(in the rows, 128 means zero)
Each path below is one point turned by a fixed rotation once a step. After each direction that follows a path, write how fast that rotation turns it, in degrees a step (0 if it stays still).
Each turn is a multiple of 5 degrees from 10 to 175, or 0.
Each row of a path follows its step; steps can be skipped.
Path 1:
step 1: [133 134 130 124 127 132 133 130 130 132 125 136 123 127 120 132 130 125
 116 137 128 128 119 121 138 132 134 130 130 132 120 110 128 115 132 128
 131 123 124 123 138 135 128 127]
step 14: [135 143 126 130 121 133 133 125 127 130 115 118 136 131 129 128 118 137
 126 131 135 133 126 128 132 132 133 127 120 128 128 116 132 124 130 121
 135 131 133 124 139 127 130 127]
step 15: [124 131 129 137 122 123 122 129 125 138 125 120 121 117 120 143 121 130
 128 121 134 127 127 133 133 130 127 124 126 139 115 121 126 121 127 129
 129 128 128 122 124 132 136 120]
step 16: [131 131 125 134 113 134 115 131 130 130 124 128 125 127 118 126 135 122
 124 127 121 138 117 121 132 128 121 124 117 127 122 122 124 123 123 124
 131 129 116 132 136 128 136 129]
step 19: [114 133 120 123 128 126 121 123 126 128 121 131 133 132 136 129 132 132
 121 128 143 115 127 124 131 121 123 124 129 126 124 122 120 122 134 128
 121 125 119 128 136 121 137 132]
step 20: [122 139 134 134 128 131 136 115 132 118 133 128 123 126 121 134 126 138
 125 128 124 123 118 125 135 128 130 127 130 124 120 121 127 134 125 122
 119 115 122 125 129 121 132 134]
step 23: [126 126 125 128 129 132 124 130 146 124 132 125 129 126 138 127 136 133
 125 127 132 122 119 122 112 133 121 128 129 123 127 123 136 142 128 125
 120 129 124 138 128 129 125 126]
step 25: [126 119 128 133 135 131 134 113 130 130 131 118 137 131 137 129 131 133
 128 118 131 124 121 129 121 116 134 113 123 132 129 127 129 133 124 126
 137 121 128 130 128 123 126 121]
Speeds:
[130 129 128 127 131 131 126 126 129 132 128 124 131 130 124 130 128 128
 126 129 127 126 129 127 126 130 130 128 128 126 131 131 127 127 131 130
 129 126 130 126 129 131 129 129]  90
[125 127 130 128 129 127 130 132 128 129 126 123 128 129 130 126 131 128
 128 125 131 127 127 128 126 127 130 128 125 125 127 127 130 128 129 132
 129 127 129 132 129 129 131 128]  170
[127 130 129 129 127 126 133 128 129 130 131 129 128 126 129 127 128 127
 124 129 131 130 128 131 129 128 131 125 127 130 131 127 127 129 127 128
 128 131 129 125 127 133 128 129]  110
[127 125 130 129 131 126 126 127 131 123 130 131 127 129 130 128 127 130
 126 130 128 127 128 127 126 127 129 125 130 126 127 131 131 127 127 129
 129 126 128 127 132 130 126 127]  20
Path 2:
step 5: [137 121 132 131 115 125 128 117 115 121 125 128 129 123 137 129 131 136
 129 129 139 131 132 119 131 131 110 115 132 128 128 124 131 120 130 128
 134 132 140 129 132 125 127 144]
step 10: [129 125 131 133 123 132 115 126 122 121 127 118 139 126 129 114 139 140
 114 128 140 129 122 129 123 134 121 115 133 130 131 126 118 129 130 128
 117 130 121 129 129 133 118 139]
step 11: [124 123 124 121 126 144 132 130 134 116 122 122 122 135 133 133 135 135
 120 127 131 142 128 126 130 136 117 118 137 134 134 130 133 126 141 113
 116 124 131 122 123 132 126 129]
step 14: [127 116 122 121 119 139 129 126 138 122 125 119 121 119 124 134 138 141
 116 115 126 135 125 135 129 126 137 133 125 138 132 125 139 128 143 125
 124 127 129 125 132 123 124 124]
step 15: [129 125 121 125 119 135 113 119 135 130 133 127 137 123 130 122 136 133
 126 131 135 148 128 139 124 122 127 123 128 126 129 129 122 138 135 135
 131 132 135 122 136 120 112 130]
step 21: [134 131 129 125 114 122 126 129 122 119 126 123 133 119 125 122 133 139
 126 129 136 135 131 117 122 128 111 116 133 126 123 128 140 117 128 131
 129 130 126 137 134 117 119 139]
step 25: [136 120 136 119 120 127 129 124 118 126 126 120 128 127 133 124 142 140
 129 116 131 126 119 134 130 131 129 127 136 128 137 121 126 132 139 130
 119 129 117 116 132 116 130 115]
step 26: [121 121 138 129 120 138 117 115 124 123 122 122 132 135 126 117 142 140
 117 135 129 136 118 126 116 133 124 120 130 130 136 130 131 129 126 129
 123 124 127 129 132 124 114 131]
Speeds:
[126 127 128 129 126 127 126 129 126 123 130 129 126 131 127 127 128 126
 125 128 131 128 128 126 127 127 125 126 126 125 126 130 130 130 127 126
 131 132 128 131 130 130 129 129]  135
[128 128 125 129 130 126 129 127 130 127 128 127 130 132 128 131 124 128
 128 128 131 129 126 124 127 133 125 126 129 128 127 128 125 128 131 129
 129 124 128 128 130 127 125 131]  65
[129 128 131 128 128 127 130 130 127 125 128 127 129 127 124 127 128 126
 126 133 128 127 125 127 127 127 127 127 132 131 128 129 127 129 128 126
 124 128 126 124 131 130 129 125]  25
[130 129 125 130 126 127 130 127 127 128 132 130 126 125 128 125 127 127
 129 130 127 126 130 127 126 128 128 127 130 127 129 128 129 124 128 129
 132 126 128 130 130 124 128 124]  20
[126 130 127 129 129 127 129 135 129 127 130 126 130 124 128 128 127 131
 126 123 130 125 126 129 127 127 126 128 129 128 129 126 129 128 130 131
 126 127 127 131 127 128 129 128]  100
[126 127 127 130 125 125 126 130 127 129 131 128 126 127 126 131 126 129
 130 129 129 131 127 132 132 131 131 126 128 131 129 126 130 129 125 129
 128 129 128 128 132 127 128 129]  45
Path 3:
step 0: [115 126 138 132 113 125 130 131 125 137 130 132 121 141 127 132 126 126
 132 120 128 133 113 129 131 125 131 135 132 121 137 130 128 122 137 127
 127 120 124 136 120 125 134 120]
step 4: [118 127 137 122 135 114 133 126 123 133 124 117 122 132 135 127 120 134
 129 127 122 137 127 120 131 134 118 131 128 133 131 110 128 118 131 124
 136 137 128 123 135 130 131 128]
step 6: [131 139 116 129 127 115 127 134 134 127 134 129 122 120 118 124 136 130
 138 131 122 121 133 125 133 126 129 129 128 126 136 134 122 143 136 123
 118 122 132 123 119 120 130 138]
step 7: [123 123 125 119 118 134 139 130 129 126 143 130 137 134 129 135 132 124
 128 128 128 132 122 130 123 138 122 127 133 138 118 132 122 125 124 130
 136 127 125 122 115 126 114 134]
step 8: [123 119 129 132 137 134 130 122 128 132 112 130 136 138 136 119 122 139
 137 120 130 133 134 133 120 132 126 132 127 134 131 131 138 122 125 124
 122 120 136 135 123 131 130 124]
step 12: [128 127 123 144 135 128 138 115 129 124 138 130 126 136 127 128 118 117
 131 131 136 138 132 130 129 125 125 133 134 134 130 122 117 115 123 129
 125 126 128 128 130 116 133 131]
step 17: [126 122 128 137 134 124 125 121 132 123 124 126 127 121 140 128 136 131
 127 121 124 133 134 124 115 126 138 127 136 126 142 134 123 134 133 119
 118 127 119 129 142 120 130 129]
step 21: [131 137 138 135 128 129 131 120 129 131 125 136 116 132 135 133 135 117
 117 126 134 130 132 116 122 132 131 128 134 128 126 117 132 131 118 134
 121 119 120 138 126 133 126 125]
Speeds:
[126 127 128 127 128 131 125 133 130 125 129 128 130 127 127 126 131 126
 126 127 128 127 127 131 128 127 125 125 128 127 127 129 127 125 127 129
 130 132 126 132 129 126 126 127]  170
[131 124 129 126 127 130 129 126 127 126 124 124 127 130 126 126 128 129
 127 127 128 127 129 130 127 129 132 125 128 129 130 132 131 129 129 128
 132 127 130 127 128 127 127 126]  125
[129 130 131 126 124 130 129 129 128 129 130 125 128 128 131 129 128 128
 129 128 126 129 124 130 130 129 128 128 126 125 128 128 127 127 133 134
 127 130 129 125 127 129 128 128]  160
[127 131 128 130 131 129 124 131 128 129 126 125 127 130 130 130 129 128
 127 125 127 130 124 129 129 128 129 128 129 127 128 125 128 131 127 126
 129 125 127 126 130 124 130 124]  85
[130 130 128 128 129 130 127 129 127 125 127 129 129 126 129 130 125 135
 127 126 131 132 130 130 127 127 126 130 128 128 126 129 128 125 128 125
 130 128 131 126 128 130 127 129]  70
